In the data rows, the value 128 means zero.
Each row of this table is followed by its label. One hidden rule gives the labels. It looks at one to three of the table's principal directions, none of them among the few with the most spread.
[108 130 140 136 127 136 103 166 126 126 127 129 134 125 125 116 144 121 123 110 103 160 118 140 149 131 113 139 123 106 136 152 125 119 107 110 115 110] Q224
[121 121 135  93  82 128  97 133 117  90 149 145  99 151 111 119  93 147 119 125 140 151 123 120 112 128 134 114 144 147 120 128  98 127 108 137 132 146] Q479
[145 132 126 146 131 134 146 111 133 147 121 119 142 114 135 135 166 119 144 144 145 114 150 139 134 116 147 133 106 120 130 125 157 134 133 117 125 134] Q642
[121 147 137  78  89 106 137 110  98 121 122 118 116 150 114 134 142 111 179  95 161 147 106 130 161 130 161 101 132 146 132 125  97 118 102 121 117 134] Q642
[128  47 103 128 116  82  74 179 133  80 171 148 139 185  99 133  63 131 107  97 136 173 137 101 112 139  52 146 195 175 119 147 128 116 152 146 150 167] Q479
[128 128 114 134 147  84 164  68 108 152 124 128 171 118 142 141 147 107 155 135 168  86 146 117 116 121 134 141 122 138 135 101 183 131 178 119 123 147] Q126
[118 113 146 107  96  91  97 167 127  72 146 147 123 139 112 118 102 131 110 133 131 147 115 116 116 112 112 150 152 141 116 130 126 116 118 127 124 127] Q580
[113  44 115 137 124  82  82 210 155  64 161 136 143 197  85 130  84 117  96  96 115 184 131 120 129 137  49 144 194 171 124 153 114 119 122 133 148 157] Q642
[154 121  83 195 200 156 162  94 160 239  85  83 164 114 163 149 173 105 153 102 124 120 142 127 165 129 121 113  89 117 161 149 155 146 157 110 144 109] Q126
[130 152 119 131 126 145 144  88 112 157 128 134 126  97 147 126 130 145 135 159 124  80 131 126 100 110 155 131 108 106 130 105 147 132 143 133 112 122] Q479
[104 158 138 152 149 171 134 110 120 165 110 128 138 105 136 113 169 125 123 134 100 121 136 159 135 137 137 123  92  85 142 130 139 137 115 111 111 116] Q479
[106 179 157  73  92 102 124 121  98 103 125 147  92 101 141 111  95 148 125 135 124 122  87 101 110 115 161 137 125 111 129 123 102 112 110 133 116 103] Q479
[132 154 111 146 139 194 160  95 131 196  99  84 132 133 126 142 200 106 173 111 130 132 138 177 180 131 174  82  86 118 146 125 111 150  95 105 111 115] Q224
[126 120 126 112 110  90 108 150 123  88 151 134 128 136 116 134  96 129 109 135 153 159 130 115 119 114 113 158 159 158 115 124 142 128 138 129 130 125] Q642
[118 126 141  97 104  83 124 131 121  79 143 134 130 143 121 129 108 121 119 125 162 147 128 112 122 126 132 141 144 161 121 121 130 128 135 120 132 136] Q580
[119 144 133 109 123 129 157 110 127 134 114 123 109 134 137 124 124 136 143 128 103  84 103 122 125 130 154 104 125 119 133 108  90 125 119 146 120 121] Q642
[134 105 108 144 151 122 143 107 136 152 118 115 153 149 120 140 137 109 144 116 141 116 134 133 138 129 115 111 134 149 131 116 136 135 145 127 133 138] Q126
[122 102 117 156 151 108 126 153 122 151 124 119 169 141 117 135 167  95 159  98 119 143 134 146 166 135  90 143 142 117 137 144 155 116 136 117 114 132] Q642
[154  81  87 170 155 147 120 137 176 130 144 108 135 156 123 148  99 134  82 141 145 155 170 125 114 127  98 131 145 177 123 129 141 162 154 133 163 141] Q642
[120 149 172  99 109 120 141 145 117  84 126 145 118 115 132 112 141 128 139 137 104  87 101 133 128 136 151 127 123 104 114 113 106 105 113 136 105 119] Q126
[152  71 118 103  90 107  99 169 153  62 156 123 117 183  86 145  87 122 122 120 169 166 124 121 127 111 117 110 170 201 105 126  99 129 110 128 149 147] Q126
[130 113 116 163 168 133 155 123 148 157 107 108 157 138 120 138 162 103 137 127 118 112 136 152 148 130 113 119 126 129 132 119 141 138 133 124 128 126] Q965
[152 154 130 176 159 193 155 104 135 198  94 101 148 100 136 135 225 105 162 131 130 129 162 180 176 137 153 113  74  89 135 140 158 143 113 107 118 123] Q642
[127 136 135 112 103 116 119 121 117  95 148 137 124 127 122 128 119 132 114 147 159 144 146 128 115 121 138 145 134 147 115 116 145 136 135 125 126 137] Q224
[118  77 111  84  92  98  92 161 136  95 139 124 105 202  95 131  63 129 139  71 130 164  82  99 138 127 104  85 176 183 132 139  51 114 100 139 144 138] Q580
[152 162 121 156 154 146 179  71 135 194  93 100 144  96 157 141 191 114 158 145 148  95 151 140 148 117 170 122  80 109 141 119 163 146 142 116 126 121] Q642
[125  87 119 154 144 139 115 168 164 138 116 112 134 167 120 125 135 117 126  92  92 146 119 131 155 138  98 106 134 131 143 153  95 127 108 125 138 128] Q642
[137  95  97 149 151 163 146 127 139 144 133 101 143 172  98 151 151 107 149 110 132 135 151 168 157 152 115  94 147 156 124 117 113 144 125 134 131 151] Q224
[123 136 152 124 112 129  94 149 119 122 127 148 121 112 140 107 128 137 123 117 112 143 116 117 131 130 119 141 117 101 129 151 127 112 121 125 120 118] Q580
[117 149 144  76  83  59 113 123  93 100 142 150 118 107 151 119  92 138 142 118 155 130  98  74 108 106 147 158 132 128 136 137 136 102 141 120 121 121] Q224
[112  93 128 118 119 134 101 179 145  96 135 121 112 187 100 124 109 124 118  85 102 176 115 136 156 156  96 104 162 152 128 147  69 126  97 138 137 137] Q479
[149  87 110 107 113 124 101 142 142 102 147 140  99 157 114 134  54 153 112 117 136 137 113  94  98 130 107 104 162 168 117 135  89 122 129 153 162 148] Q965
[127 106 127 178 153 159  96 170 144 124 144 132 154 121 127 122 149 123  92 135 109 161 163 155 136 140  88 160 124 114 123 146 166 137 139 113 122 124] Q224
[143  35  55 160 169 129 125 124 159 177 123  93 156 216  86 163 107  99 155  60 147 164 137 130 157 149  66  69 173 195 146 145 100 141 136 133 172 173] Q965
[125 106 109 105 122  94 128 134 142 126 121 110 116 170 120 139  92 122 136  88 138 154 103  97 140 128 120 104 152 167 143 141  86 127 118 131 152 131] Q642
[110 163 144 130 130 164 127 131 125 147 109 123 121 107 128 116 156 125 128 133 102 130 110 154 144 120 148 118 101  97 134 129 115 130  94 111 107  95] Q580
[136 128 122 130 116 123 122 124 138 165 106 106 129 137 143 130 154 116 158  88 142 158 120 112 164 117 145 112 101 128 156 162 117 127 111 103 135 121] Q642
[142 150 136 127 126 152 143 111 112 143 124 123 128 113 133 133 166 122 154 128 141 125 142 149 148 143 151 121 110 115 122 126 136 129 127 128 119 134] Q224
[122 149 140 124 142 134 156 126 116 138 114 117 139 119 128 132 166 108 159 118 117 108 115 151 156 141 142 120 119 111 127 118 123 119 121 124 107 115] Q126
[141  99 126 125 118 105 112 146 137  80 156 146 123 139 115 132  87 141  96 153 143 131 146 115  95 126 102 150 163 157 105 118 141 130 149 149 144 150] Q642
[144 158 100 153 150 166 157  58 132 224  90 105 128 100 155 136 158 132 153 135 138 105 135 127 132 108 164 101  79 108 154 129 142 148 131 117 136 118] Q479
[128 126  93 121 128 120 153  83 108 144 142 114 142 141 109 154 129 117 148 136 175 129 152 142 120 121 141 122 142 159 129 104 152 145 142 122 130 152] Q479
[128  69  92 189 166 182 107 143 166 121 158 131 142 161 106 132 104 142  61 152 107 142 186 157  95 151  72 129 151 151 118 122 144 163 151 142 152 162] Q224
[125 144 143  99 113  91 136 121 100 113 133 140 125 118 138 127 128 126 150 112 144 130 123 108 129 143 137 140 131 120 132 139 133 110 136 130 129 143] Q479
[150 193 151 126 106 142 132  85 126 152 112 145 101  45 182 109 126 168 108 196 131  77 124  97  84  77 188 158  71  85 124 114 161 133 141 128 116  88] Q642
[107 209 159  68  94 120 140 116  95 139  99 113  93 103 143 120 148 122 164 100 137 160  79 122 171 124 190 116  99 107 145 142  86 116  81 107 109  83] Q479
[ 99  78 115 100 107  68 100 168 122  91 146 132 139 186 100 129  85 113 140  80 121 150  92 105 135 124  89 123 179 163 138 135  94 107 120 127 125 136] Q224
[144 110 118 127 126 113 131 112 136 135 127 129 127 135 141 132 112 133 135 118 142 116 129  99 117 127 129 119 125 141 135 135 126 126 144 132 146 144] Q642
[132 135 102 160 173 142 147  72 117 166 133 132 154 105 142 138 126 131 108 152 151 112 171 133 100 144 114 143 121 130 127 111 185 151 183 131 141 146] Q580
[ 94  79 128  94 106  83 102 168  95  56 173 154 141 187  78 128  93 116 134  97 127 150 123 138 123 159  76 132 199 158 113 119 112 106 129 143 119 172] Q224
[117 145 130  87 111  92 133 122 113 124 120 124 116 132 133 130 102 126 148 105 137 130  87  99 134 118 144 119 136 140 137 128 100 114 121 126 126 109] Q580
[116 155 146 148 154 134 152 111 121 126 124 146 140  89 134 117 145 133 105 182 104  77 142 150 100 126 127 156 120  92 114  97 167 132 146 140 111 121] Q965
[144 157 138 154 147 154 137 126 144 148 114 124 125  83 153 125 149 137 106 159 121 123 143 132 125 120 143 149  96 101 127 136 154 138 132 122 131 105] Q642
[129 100 126 147 142 101 134 148 151  92 142 132 145 137 120 132 116 125  96 155 126 115 146 127 107 121 103 155 151 146 116 114 152 135 148 135 135 137] Q642
[143 142 143 102 107 106 137 128 127  88 139 137 108 115 136 129 104 143 118 154 145 111 124 108 107 119 148 142 136 141 110 112 126 124 138 144 132 127] Q642
[135 134 135 154 144 131 160 123 122 136 122 116 165 115 112 141 202  94 157 150 143 113 156 178 154 122 136 143 118 114 118 111 176 131 127 112 105 134] Q642
[130 150 116 153 144 205 115 104 145 188 102 104 116 126 138 124 151 132 117 111 125 168 139 149 155 138 144  92  84 122 145 147 108 157 106 108 137 108] Q580
[119 100 186  80  61  66  65 242 133   0 171 175  93 144 120  96  64 155  86 132  88 145  90  89 107 124  95 177 181 129  96 143  90  85 110 157 116 121] Q642
[135  51 130  89  82  59  72 197 125  34 176 158 121 189  87 130  56 131 123  97 145 165 112  94 114 134  69 139 207 183 103 141 103  96 132 153 145 169] Q965
[138 146 152 120 109 135 126 155 129 103 133 136 110 105 134 120 135 141 124 154 109 112 121 132 125 117 145 145 124 106 114 124 124 117 115 138 113 112] Q642
[146 104 118 186 166 161 130 152 161 155 115 110 148 134 115 136 175 110 119 131 114 153 165 166 157 139  96 133 124 118 127 147 152 143 121 125 140 137] Q642
[125  88 113 181 176 130 138 136 156 133 127 129 162 142 110 132 136 116  98 150 107 109 159 152 114 135  77 141 148 130 121 115 162 142 150 139 138 147] Q965
[101  85 112 142 145 103 131 152 133 109 144 134 151 162 106 129 109 121 119 128  92 100 124 135 112 130  85 135 169 134 128 109 127 122 139 142 118 142] Q642
[127 135 147  91 101  92 125 128 115 105 124 137 115 137 127 122 113 128 146 115 137 123 100 107 133 126 136 123 140 137 122 123 105 111 123 139 125 127] Q965
[134 123  96 130 148 118 181  69 120 164 117  98 154 154 113 158 158  98 174 119 168 105 146 148 146 132 146  99 133 161 134  96 139 145 145 126 129 152] Q642
[103 146 183  87  85  87 101 185 113  74 121 144 117 128 114 104 144 114 140 106 111 159  85 127 158 120 130 143 133 106 126 151 103  95  78 113 106 107] Q965
[112  92  99 127 136  87 129 106 110 120 156 151 152 140 125 133  78 137 123 136 131  84 130 102  76 121  98 141 161 144 129 102 153 121 174 142 128 156] Q224
Here are more rows. What is the label of each one?
[129 115 101 154 157 118 132 100 110 180 125 129 161 122 136 136 142 117 151 112 137 123 145 125 130 135 102 137 128 117 143 137 169 126 161 124 130 145]: Q479
[118 100  96 152 145 127 125 102 122 175 122 122 153 154 119 133 137 116 147 104 130 132 141 133 135 132 101 114 133 132 147 132 142 135 141 125 132 151]: Q479
[136 158 143  92 108 170 119 146 128 147  97 105  86 133 118 127 143 123 164  80 122 171  80 138 181 137 164  72 106 122 137 160  52 116  58 115 132  99]: Q965
[141 173 161 116 112 144 130 119  96 122 130 144 121  81 141 120 165 132 144 148 141 123 139 145 135 136 156 147 104  94 111 126 154 117 128 128 108 124]: Q580
[127 100 112 131 133 139 125 130 124  70 182 153 130 137 107 136  74 151  79 179 132  99 162 140  65 139 104 147 171 158  93  84 148 142 165 157 130 158]: Q224
[130 155 127 117 112 111 134  73 107 156 119 140 128  99 153 121 120 141 140 154 144  84 120 104 101  95 156 135 108 117 131 103 152 128 151 131 115 118]: Q580
[103 151 158  92  95 111 108 163 106  94 131 135 112 132 117 115 134 122 136 103 121 171 104 132 154 137 134 135 135 116 131 148 102 111  91 118 114 117]: Q479
[133 106 113 141 135 100 140 112 114 125 144 133 161 134 117 141 142 112 143 138 155 114 157 136 120 127 111 148 146 141 121 112 174 129 161 129 123 157]: Q642
[140 115 125 152 140 192 121 138 124 130 139 120 139 148  95 137 174 112 139 124 132 155 166 193 161 164 115 108 133 132 106 122 131 141 116 132 119 151]: Q580
[139 149 156 139 125 164 130 145 112  98 143 136 135 107 107 129 182 118 126 162 136 140 167 188 146 147 133 150 125 110  95 114 162 133 120 130 105 136]: Q580
[ 99 130 158  86 100  94  80 188 118  52 155 166  95 126 123 104  53 157  78 125  99 159  92  93  97 135  99 157 164 126 117 146  96 105 115 142 133 114]: Q479
[ 91  63  78 105 141  44 127 120 109 116 156 145 145 189 110 138  30 133 131  91 114  98  98  75  82 137  62 124 209 170 143 109 108 110 174 163 143 165]: Q479
[116 103 146 145 132  92 123 166 152  83 137 147 138 128 129 114 113 134  89 155  97 104 130 114  97 116 100 163 143 117 124 127 144 120 135 135 130 133]: Q642
[133 112 113 123 131  95 139 111 142 145 111 114 134 150 128 137 119 116 143 106 148 130 116 103 135 115 127 111 132 152 143 134 119 129 130 122 147 133]: Q642
[101 233 156  61 111 124 170  87  85 154  93 119  83  76 165 118 128 140 162 120 115 104  64 108 141 126 206 113  93  87 147 120  81 113  99 125 104  73]: Q479
[138 113 136 129 126 115 113 148 154  92 141 150 105 119 144 117  72 161  76 154 110 114 127  89  80 124 113 147 138 131 121 135 121 126 142 149 154 133]: Q642
[128 149 127 133 133 125 155 124 119 165 105 101 146 121 126 139 189  97 177 113 133 130 121 153 175 116 150 125 111 111 140 132 138 124 108 107 106 110]: Q642
[136 190 140 111 116 112 161  86 114 144 114 125 117  70 162 130 138 138 134 169 153  97 123 110 111  93 186 152  93 109 131 112 157 132 137 118 118  99]: Q642
[ 86 209 182  97 100 133 127 121  68 118 127 165 112  61 143  93 160 143 135 156  95 107 110 146 115 128 164 162  97  44 130 126 146 105 103 121  82 108]: Q479
[111 131 134 125 124 145 118 149 103 106 150 134 138 136 104 128 148 118 133 124 124 151 142 167 145 151 116 138 144 122 116 123 135 126 120 126 105 135]: Q224
[151 164 138 144 125 157 130 111 119 146 134 142 122  62 173 119 137 156 117 177 120  83 141 118  98 108 160 161  90  87 119 117 167 128 156 132 109 104]: Q224
[148 113  76 193 188 162 184  48 127 200 123  88 195 144 109 170 211  81 159 140 192 126 216 194 157 146 125 117 116 160 128  94 209 177 175 110 131 171]: Q224
[127 153 144 166 157 134 140 135 137 136 119 132 147  80 143 121 164 124 100 170 114 118 151 146 121 117 124 172 105  90 125 129 183 135 138 115 119 109]: Q642
[116 134 136 143 130 121 136 112 102 124 141 140 162 114 123 126 171 113 137 146 142 117 162 156 126 133 126 155 121 110 123 114 183 130 147 115 106 148]: Q224
[116 155 141 157 148 190 120 157 134 137 127 120 128 102 133 119 167 128 104 136  96 156 144 170 150 146 132 140 100  91 129 144 134 139 107 109 112 101]: Q224
[132  88 103 132 116 125  98 132 140 114 154 140 122 150 122 129  72 150  99 136 131 129 135 105  90 114 105 128 151 157 124 124 125 135 144 140 143 143]: Q224
[128 131 154 130 116 141 119 154 126 102 130 137 128 123 108 120 162 120 129 139 123 140 137 159 140 131 129 133 123 110 116 135 135 121  99 121 119 136]: Q965
[119 128 139  99 106  94 117 135  91 102 144 147 130 134 112 127 123 122 151 115 142 140 122 127 132 138 116 142 155 129 118 128 134 108 131 136 117 146]: Q479
[140 137 107 141 137 135 143  78 127 171 123 122 135 108 159 134 127 137 133 136 148 105 143 107 110 117 151 126  99 127 143 124 152 141 158 120 136 130]: Q224
[108 105 124 148 141 113 118 156 118 134 127 121 162 155  95 132 171  93 149  98 124 169 141 164 169 142  87 139 149 122 135 145 148 123 114 114 117 144]: Q479
[102 180 137 103 117 149 148 100 104 155 109 119 108 114 134 121 149 130 149 120 116 125 107 141 143 130 171 107 103 101 144 124 101 130  97 119 110 109]: Q479
